Named moves (each a turn or a mirror), then the moves between two rows, first move first; the first pair answered
z_105:
14 -13 13 -18 20 -25 22 9 27 -18 -1 3 -19 -14 8 11 -1 24 33 10 27 -33 -5 2 5 -18 -7 -2 21 11 -23 13 6 5 -20 4 19 10 -23 6 -6 -16 -1 -22 -> 9 -9 9 -14 19 -26 17 13 31 -7 -1 5 -12 -22 8 14 0 23 30 13 30 -36 -6 6 10 -18 -11 2 11 14 -28 11 9 11 -17 3 18 10 -23 15 -9 -10 3 -25
-3 18 -1 9 -10 1 12 -9 7 8 0 9 -13 -3 -3 3 -3 2 -4 -16 0 10 4 -5 8 2 13 15 11 7 -1 -7 17 5 2 5 6 17 10 11 16 -6 -1 0 -> -1 11 1 3 -10 0 12 -11 3 -4 -2 7 -19 5 -3 0 -5 7 -1 -17 -1 13 4 -4 5 -1 16 11 18 5 4 -3 15 2 5 5 7 15 6 -2 15 -8 -4 1
0 -33 -7 -12 -1 10 -26 22 8 -4 10 26 0 -14 3 -7 13 19 21 37 9 -24 -4 -21 -10 7 -11 -17 9 -2 0 -8 -7 15 1 19 -5 -9 15 -7 -18 -6 1 -13 -> -3 -30 -7 -14 0 8 -27 22 8 -2 12 26 2 -16 3 -6 12 21 17 33 12 -25 -6 -19 -8 6 -12 -19 6 -4 4 -6 -10 13 4 20 -1 -8 16 -7 -21 -3 4 -14
-11 1 -8 10 -7 18 -31 1 -7 17 -7 0 19 8 -4 -2 -2 -7 -28 -3 -17 23 2 -13 -12 8 -1 6 -20 -5 -5 -11 -13 -2 10 -10 2 -13 19 -5 14 22 14 10 -> -7 -6 -3 2 -9 16 -25 0 -14 -2 -3 -2 10 20 -3 -3 -2 -4 -23 -1 -20 27 6 -14 -15 3 1 1 -5 -11 1 -6 -17 -9 10 -8 5 -17 12 -19 21 18 12 10
z_788:
-9 -11 -3 -22 13 -19 50 13 23 -24 10 -11 -16 3 21 2 -18 18 8 -2 9 -25 44 8 1 -23 -28 -4 13 25 -37 10 16 -3 -32 8 -5 -1 -2 8 0 -11 -2 -22 -> -11 3 -17 -9 -23 2 51 -4 -9 -17 14 -28 21 30 1 -19 -19 -10 -33 -22 -1 11 49 -11 -5 -29 -23 -12 2 2 -7 8 10 -19 -16 -12 -24 -24 -3 5 -3 0 10 16
14 9 -27 -26 28 26 2 -17 -24 -3 -31 10 38 54 -8 13 31 -16 -4 -16 -8 37 -4 41 -2 -2 19 13 -16 -6 6 -9 6 -4 -9 -28 3 3 15 20 -1 8 16 31 -> 15 -4 -15 -39 56 5 -1 0 3 -9 -35 20 7 32 9 30 32 4 30 -2 2 6 -5 55 5 3 13 16 -5 5 -15 -5 13 15 -25 -10 19 21 21 20 -4 -3 5 -3
1 -19 -13 5 4 13 -15 12 2 -3 14 0 9 -1 5 -1 2 5 -7 6 -15 8 12 -1 9 6 -20 -9 -2 -11 2 4 -26 -16 10 13 -10 -5 -18 -4 -17 27 0 -25 -> 0 -21 -12 5 7 12 -14 10 9 -3 15 -1 4 -5 9 2 2 11 0 6 -14 5 15 1 10 2 -23 -10 0 -8 -6 11 -28 -12 10 16 -7 -4 -14 -4 -17 26 -2 -27
z_921:
2 -9 -7 11 -16 4 -9 -11 -8 -8 2 -5 29 16 2 -4 -4 -16 -13 -3 3 -9 -1 -9 -7 -19 -11 -10 -20 -13 24 9 -17 5 21 -5 -11 -32 -15 11 -14 15 6 -1 -> 3 -10 -4 10 -16 3 -10 -11 -7 -9 5 1 30 14 0 -2 -5 -16 -12 -5 6 -13 -3 -11 -6 -15 -11 -9 -22 -10 19 9 -16 5 17 -4 -10 -34 -16 10 -14 17 4 -1
2 -4 12 2 -8 16 0 -7 -6 -6 -5 3 -19 28 1 -8 -7 -1 -19 -4 -2 16 -1 -9 -6 9 1 10 11 11 -3 -1 -12 10 0 -10 11 4 13 -26 21 8 -5 18 -> 1 -3 11 2 -7 16 -4 -8 -3 -5 -3 3 -19 30 -3 -10 -3 -1 -21 2 -3 16 -2 -13 -10 8 -1 7 11 10 -1 -4 -14 6 -1 -8 12 5 10 -28 25 4 -4 17
-2 -25 -5 15 12 2 -4 -4 -3 -14 13 1 -21 -23 2 10 4 20 -6 -13 -18 -2 28 -40 17 -21 -38 15 -2 23 -24 -28 -14 6 19 -15 18 -14 22 18 -12 19 -17 -8 -> 0 -6 17 3 1 -10 25 -11 -38 -12 8 -19 -28 2 3 3 15 0 15 5 -22 7 24 -14 8 -14 -7 3 19 13 31 -31 2 -18 32 -23 6 -14 17 11 -28 -4 -20 21
-17 22 6 5 -18 -2 16 -5 -21 10 -1 -4 7 21 1 -15 14 -29 -3 17 -15 25 2 13 -2 0 35 -15 9 -6 37 -13 15 -21 3 -8 -16 -1 -1 7 -9 -12 17 25 -> -18 -2 -26 18 1 13 -27 3 30 4 10 23 19 -10 2 -4 -5 3 -32 -6 -6 9 4 -21 11 -8 -11 4 -25 9 -31 -12 -14 15 -15 2 2 -4 5 12 15 23 22 -12
z_425:
-4 51 0 -4 8 -25 -20 14 -9 44 6 30 -4 -32 -21 4 -16 -34 -16 18 -6 19 -43 0 7 38 -13 10 -20 -22 0 -10 0 -11 -18 9 15 -32 -8 7 -15 10 9 9 -> -1 46 -4 -23 19 -20 -12 3 3 5 8 44 -26 -19 -23 2 -29 -10 -24 -6 5 31 -34 -18 10 34 -20 18 12 -2 -28 -8 -4 2 -30 12 34 -31 -13 -4 4 5 -4 -6
5 -13 0 13 1 -19 4 -7 -18 19 -1 -1 -6 -28 -1 13 20 8 19 11 11 -23 -3 4 4 -16 8 8 21 -2 27 11 13 -38 -20 21 1 -3 16 -27 7 12 -17 -18 -> 3 -7 5 11 2 -20 8 -8 -11 19 -5 5 -12 -25 -2 13 18 8 18 6 16 -19 -4 3 11 -10 13 11 26 7 19 3 19 -30 -22 19 4 -1 18 -21 11 11 -19 -18
-2 -17 -15 -1 7 -2 18 -15 18 -2 -6 11 25 -14 11 -12 -24 -4 19 16 8 -23 -20 -20 -27 -17 -33 -20 -1 14 -25 -1 6 19 -8 -2 -19 -5 7 -4 21 -20 5 -16 -> -7 -13 -16 1 2 1 10 -8 11 10 -8 2 35 -16 14 -13 -17 -15 20 25 2 -23 -21 -9 -29 -13 -30 -22 -11 6 -15 -1 6 10 -7 -2 -24 -3 6 5 12 -17 12 -12
-2 -23 22 -17 14 -30 -3 5 1 -20 14 -13 -32 -7 7 -13 -10 13 24 10 -14 -27 -2 2 -1 18 5 -10 40 -19 -2 7 -8 -4 8 -1 9 -18 -18 -21 -9 -12 8 -2 -> -12 -1 25 -2 8 -31 -3 8 -3 20 1 -21 -18 -18 7 -12 3 -10 27 20 -12 -28 -12 26 7 27 24 -11 17 -19 12 -6 12 -6 15 -2 -5 -5 -6 12 -22 -11 12 7

Each pair is 2 to 3 moves apart.
-4 16 -13 2 -8 14 7 -15 -9 -10 -2 2 -2 17 -25 -6 -17 12 -28 -35 0 26 -1 -24 5 -6 0 14 8 2 -23 -9 1 14 -2 -2 8 -6 2 -10 37 12 2 6 -> -5 -3 27 -8 20 -19 13 14 -18 0 -5 -10 -30 3 5 11 7 8 35 23 -7 -20 -7 23 -9 3 4 -12 16 -13 21 10 10 0 -5 15 4 8 3 -25 1 -13 -5 -12 | z_425, z_788, z_921
4 33 -19 21 -4 -3 10 -13 1 15 -6 1 17 -6 -20 5 -6 -10 -19 -26 18 7 8 -7 25 3 17 9 -3 1 -13 -19 2 11 3 9 -4 -11 -1 22 3 8 -2 4 -> 9 28 -9 10 -8 -9 27 -17 -18 -11 -6 -6 3 19 -21 -6 -7 -11 -13 -25 11 18 13 -6 14 -2 24 4 25 -6 5 -11 -5 -3 5 4 -6 -16 -9 -1 1 -8 -5 15 | z_921, z_105
13 -30 22 -14 44 -2 -41 32 7 -2 1 13 -37 -11 -26 14 -26 20 25 -15 10 -21 -6 -12 -22 -15 -2 14 38 28 12 4 14 11 -29 0 3 6 20 -17 -4 8 5 -4 -> 0 16 9 0 20 9 -24 14 -2 36 -11 8 -16 -14 -44 7 -19 -3 4 -32 16 4 -14 -2 -7 -8 29 26 23 44 19 -23 36 11 -19 -8 -9 13 29 22 -6 9 6 25 | z_425, z_788, z_425
-23 1 -9 8 6 16 -38 -17 22 10 -2 3 4 -22 -10 -6 -20 9 -8 -25 -4 -4 -9 -12 -9 24 -12 24 -12 28 -31 4 -16 39 -12 -7 4 6 -9 15 -14 8 3 3 -> -18 -3 3 -6 7 9 -16 -28 10 -26 4 2 -14 -1 -11 -9 -26 15 -2 -32 1 7 -2 -16 -12 15 -5 22 26 37 -25 8 -15 33 -11 -9 11 4 -16 -7 1 -6 -13 2 | z_921, z_425, z_921
-6 34 23 -1 -12 11 36 -18 -29 -17 6 -6 -27 42 -10 -24 1 -15 -17 -21 -24 32 17 5 -29 -2 42 1 24 3 14 -22 29 -8 8 -13 -5 -7 9 -26 0 -28 -15 36 -> -8 28 -3 9 -19 34 8 -20 -9 -14 9 6 0 34 -22 -28 -11 -8 -53 -42 -24 38 21 -32 -25 -10 18 7 -5 1 -20 -23 7 6 10 -15 3 -19 8 -24 21 2 -2 31 | z_788, z_921, z_788
-11 28 4 12 -9 1 15 -9 -19 18 -19 -2 0 13 -19 -3 5 -23 -5 0 -9 24 7 21 16 16 33 -1 2 -2 23 -17 15 -12 4 -9 -12 16 15 17 2 -1 8 19 -> -1 11 11 -3 -4 3 23 -18 -21 -27 -12 4 -18 34 -16 -9 -5 -9 -6 -9 -6 35 15 -2 11 5 21 -2 34 -2 18 -4 0 -15 -2 -8 2 5 4 -13 19 -9 -1 17 | z_105, z_425
0 11 16 -15 -9 -12 31 -13 -17 -8 0 0 -21 16 -5 -1 2 -1 5 -17 14 18 -2 5 15 -7 17 2 31 8 14 1 12 1 -6 -3 7 5 -16 -6 3 -15 -17 5 -> -6 11 4 -11 -24 1 23 -22 -17 -6 2 2 0 22 -12 -11 -2 -5 -15 -30 7 33 1 -8 12 -13 12 1 19 1 9 0 3 -5 -1 -12 1 -4 -13 -5 10 2 -13 15 | z_921, z_788, z_921
-3 12 -22 5 -13 19 5 -18 17 -2 2 20 10 -10 -24 -5 -6 18 -21 -36 6 14 1 -41 10 -14 -17 28 -9 21 -42 -13 -8 17 -11 -17 9 -11 -6 25 14 18 2 -10 -> 2 -10 -16 -2 -14 18 3 -20 6 -28 10 20 5 11 -22 -9 -7 23 -20 -34 2 14 3 -52 -1 -19 -26 21 8 6 -35 -1 -22 6 -7 -22 12 -23 -10 -4 13 14 4 -9 | z_921, z_425, z_921
4 22 1 -4 -2 -22 35 -10 -13 3 -3 1 -22 17 -7 14 13 18 0 -9 33 5 -11 8 12 -11 15 11 24 11 9 6 18 4 -2 15 5 17 -6 21 -21 -23 -20 16 -> 3 9 -27 5 -4 -6 7 -12 10 6 2 13 -10 -1 -10 17 4 35 -29 -24 37 0 -11 -19 15 -13 -10 22 -2 18 -34 5 -2 24 -10 18 6 9 3 24 -3 4 -13 5 | z_788, z_921
7 7 0 3 -18 1 4 -8 -5 -18 8 -3 9 21 0 -14 -7 -16 -2 -2 -4 2 10 -13 -8 -14 -7 -11 7 -21 15 9 -6 -10 6 -14 -6 -21 -8 -2 -13 -3 0 15 -> 8 14 1 -8 -1 -3 15 -12 15 -29 7 13 -20 11 -2 0 -8 2 8 -13 11 -1 8 -9 3 -10 0 1 31 10 -17 -2 3 10 -9 -5 11 -4 -7 9 2 -10 -13 -8 | z_425, z_425, z_788
7 21 -1 3 11 -9 5 -7 5 -1 6 3 7 -13 -9 -6 -5 9 4 -25 17 -13 -11 7 25 0 7 4 -3 9 -26 -1 10 20 -13 -8 12 12 -14 32 -5 9 -7 -22 -> 13 -1 0 -8 18 -9 -3 0 2 -27 16 9 0 0 -3 -12 -11 20 4 -21 8 -16 -7 -8 18 -11 -16 -2 6 -2 -27 10 -10 17 -8 -4 19 -2 -23 2 -3 5 -5 -25 | z_788, z_425, z_788
-11 11 -5 -1 20 -2 -9 3 10 16 -13 11 -24 -7 6 11 -2 8 -8 -5 -2 9 -3 12 0 11 12 7 1 17 -12 -19 20 13 1 -2 21 13 20 6 7 10 4 -4 -> -15 18 -5 0 7 -1 1 -7 -9 21 -15 7 -14 7 -2 4 7 -5 -12 -7 -7 22 -3 17 -5 11 23 5 6 8 9 -22 22 -1 11 -8 12 10 22 8 4 3 1 19 | z_921, z_788
-13 -34 -5 -12 31 -5 -54 22 -21 -3 28 -9 1 19 30 -10 25 22 -9 59 -38 -34 -14 -7 -18 34 -11 -25 11 -34 19 23 -34 -14 14 50 -11 -12 37 -44 8 -2 16 -25 -> -25 -12 0 -6 23 -11 -46 22 -28 17 20 -17 10 16 30 -7 34 8 0 69 -41 -36 -18 14 -19 41 8 -30 5 -32 41 14 -18 -22 21 46 -21 -5 41 -29 -5 -9 13 -11 | z_105, z_921, z_105
-16 -8 6 -9 15 49 -11 23 6 -42 0 10 -35 -18 -1 -3 -3 9 -20 -15 5 12 17 -2 -5 13 -3 19 -2 5 -32 -17 -15 11 5 -14 23 -22 37 -23 45 20 11 -14 -> -19 15 35 -17 9 26 20 22 -22 -30 -11 -4 -53 -4 4 4 14 -9 22 8 8 11 10 39 -8 21 35 8 17 5 16 -24 14 -11 12 -15 10 -8 34 -14 23 -5 5 -2 | z_105, z_921, z_788
-13 -18 -4 7 29 4 -27 18 5 -34 8 7 -19 -15 44 24 -16 6 22 37 -18 -37 -22 12 -2 17 -16 -16 1 4 -20 12 17 26 31 -3 7 -1 16 -12 18 -7 1 -35 -> -17 21 -14 7 -20 29 8 -23 -29 -42 3 -3 -4 35 7 -1 -25 -13 -22 -4 -17 26 -14 -11 0 7 20 -12 29 8 6 -9 26 11 44 -30 1 -9 8 -6 39 -12 -2 14 | z_788, z_425, z_105
11 -10 18 -12 -5 12 7 -5 -16 -27 -12 -14 -12 35 2 -14 5 9 -22 -12 -19 26 2 -9 -25 1 -10 -3 12 -20 12 6 -13 -33 6 -6 0 -14 -7 -27 6 15 5 16 -> 12 -11 31 -21 8 2 15 2 -13 -33 -14 -13 -34 29 12 -4 11 15 -1 2 -18 12 1 15 -24 5 -5 -2 22 -11 13 5 -3 -28 2 2 1 -2 -4 -28 3 1 -2 3 | z_921, z_788, z_921
-11 -5 -16 14 0 17 -53 22 8 14 -28 -13 -11 -11 4 13 6 16 -15 19 1 -6 -5 -2 5 3 -5 -1 -24 -6 -23 -7 -18 9 8 -7 3 2 29 1 24 8 7 17 -> -10 -6 -19 12 -5 22 -47 11 4 0 -23 -10 -7 1 -4 8 -1 18 -24 5 3 6 -3 -12 6 -5 -5 5 -16 -1 -29 -7 -18 8 8 -14 6 -5 26 -7 30 8 5 25 | z_425, z_788, z_425
8 -9 -8 -6 -15 -1 17 -18 -11 -23 5 -1 7 23 -2 -20 2 -4 -7 -6 3 14 -5 -15 8 -22 4 -1 7 -5 3 10 1 -6 -8 -13 -5 -7 -18 -4 -11 -3 3 12 -> 11 -21 -11 -8 4 -2 6 -8 15 -28 7 13 -3 3 5 -10 -3 13 3 -6 8 2 -4 -18 13 -18 -9 5 3 3 -23 10 0 9 -19 -1 8 1 -11 1 -6 -1 0 -12 | z_921, z_788
14 7 -30 9 -20 11 -6 -6 -1 18 24 13 28 -20 -9 -17 -10 12 -36 -23 33 -6 15 -16 26 -18 1 16 -19 3 -49 -5 -11 29 -10 -4 -10 0 0 12 16 27 -5 -7 -> 11 6 -31 13 -21 11 -12 1 -8 38 21 3 42 -24 -5 -20 -1 0 -32 -8 22 -11 14 -12 24 -16 -1 9 -37 -15 -31 -1 -13 17 -1 -5 -22 -4 5 17 2 34 2 1 | z_425, z_425
8 -17 12 -32 3 -3 10 2 -2 -27 12 2 -20 9 -11 -1 4 -7 1 -4 2 -1 8 -14 -4 -10 7 -15 24 -3 14 6 -4 -14 9 -15 16 -16 -5 1 -2 -3 7 8 -> 3 -3 14 -30 13 -10 14 7 10 -11 7 9 -29 -6 -7 8 11 -7 16 5 11 -16 2 2 6 -4 17 -10 23 12 9 -2 9 -7 5 -6 18 1 -2 17 -7 -8 3 -7 | z_425, z_788, z_425
2 -25 24 -3 11 -19 -4 15 1 10 -7 0 12 -21 17 -7 -2 7 28 21 9 -36 12 17 1 -1 -44 -29 -31 -31 7 19 -1 -9 -14 25 -3 20 25 9 -21 2 5 -9 -> 7 -16 5 -1 -24 6 7 -16 -20 -21 2 -2 36 21 -16 -33 -18 5 -19 -16 2 14 26 -25 -4 -18 -43 -29 -21 -38 10 15 -18 -19 -5 5 -10 -5 14 -6 1 8 7 25 | z_425, z_425, z_788
18 -17 -18 14 10 6 -45 5 -8 -9 -1 4 -22 -14 25 -8 12 10 -6 -13 18 -18 7 -5 10 2 16 27 -20 -12 -19 -4 -17 1 -35 -36 3 4 11 12 -18 16 -2 -15 -> 17 0 -6 5 -8 4 -12 -12 -35 -21 -6 -6 -34 18 14 -16 17 0 -2 -21 24 10 9 6 11 5 43 23 12 -5 10 -14 4 -11 -27 -45 1 4 2 9 -17 -6 -10 4 | z_921, z_425, z_788
10 22 -17 -8 -24 -26 30 -9 19 15 29 -3 11 -17 17 1 -4 5 76 42 30 -18 7 28 15 -4 15 -9 25 -4 12 11 37 -17 -7 1 -29 6 -22 37 -53 -17 14 10 -> 10 26 -18 -9 -22 -28 35 -10 22 13 25 3 2 -17 16 -1 -5 7 76 36 37 -16 5 28 16 -3 19 -3 30 4 5 11 40 -12 -12 6 -26 8 -19 42 -46 -16 14 0 | z_425, z_425, z_425
-1 16 11 -11 -5 -3 33 -5 -13 -13 -7 4 -23 8 -2 1 11 -3 19 -6 8 13 14 19 1 4 25 0 28 16 14 -3 27 11 1 6 8 10 -6 5 4 -22 -13 -5 -> -7 14 -9 2 0 3 9 3 17 10 -11 14 -10 -25 1 10 5 7 3 -13 13 -3 8 10 15 11 9 11 -6 24 -22 -12 26 29 -8 17 10 12 5 30 11 -3 -4 -19 | z_105, z_921
1 3 8 0 18 13 -7 -19 -3 -29 4 16 -5 13 -14 17 -2 15 -24 -10 -6 9 0 -19 -6 6 13 27 1 3 -19 -10 3 15 2 6 12 -3 8 -6 22 13 -6 5 -> 2 -10 2 3 20 17 -21 -13 -2 -22 6 14 10 7 -11 19 -3 16 -26 0 -15 1 2 -21 -10 4 -3 23 -15 -8 -15 0 -7 10 5 5 5 -15 10 -12 12 22 2 8 | z_921, z_425, z_921
7 -13 -4 -15 1 20 39 -25 22 -36 24 -6 9 25 18 8 4 21 10 -14 15 0 22 -28 19 -14 -36 18 10 16 -41 -4 -11 1 3 3 16 -13 -17 -17 9 -2 -19 -14 -> 6 -1 4 -13 -16 21 52 -33 -4 -30 28 -18 17 46 11 -4 9 -2 7 -11 9 16 22 -20 14 -15 -23 10 20 6 -4 -8 0 -18 15 -8 7 -20 -19 -20 2 -9 -17 10 | z_788, z_921
1 -25 -13 2 -19 29 10 -1 21 -37 33 31 45 25 -24 -25 -2 18 -35 -15 -18 13 23 -40 -8 -18 -38 -9 11 -24 5 -9 -32 -28 0 28 11 -15 -11 -35 25 19 -22 39 -> 3 -19 34 -20 2 -12 44 14 6 -42 24 16 -9 29 -3 -11 19 14 36 22 -9 -11 14 13 -5 -2 -8 -19 55 -13 44 -8 3 -36 -4 39 14 16 -14 -35 0 -25 -38 31 | z_788, z_921
-13 -18 -16 -17 20 -5 -15 21 1 10 -6 16 -5 -17 9 7 -21 2 -14 22 -18 -18 10 4 -22 14 -12 15 -26 5 -8 5 -10 4 -5 5 6 -9 1 7 19 13 8 -7 -> -5 -25 -12 -25 24 -7 -9 13 -1 -13 -3 17 -21 -2 8 3 -20 10 -11 17 -14 -8 11 -2 -28 9 -11 15 -4 6 -11 6 -10 4 -7 6 16 -10 3 -7 31 3 2 -12 | z_425, z_425, z_105
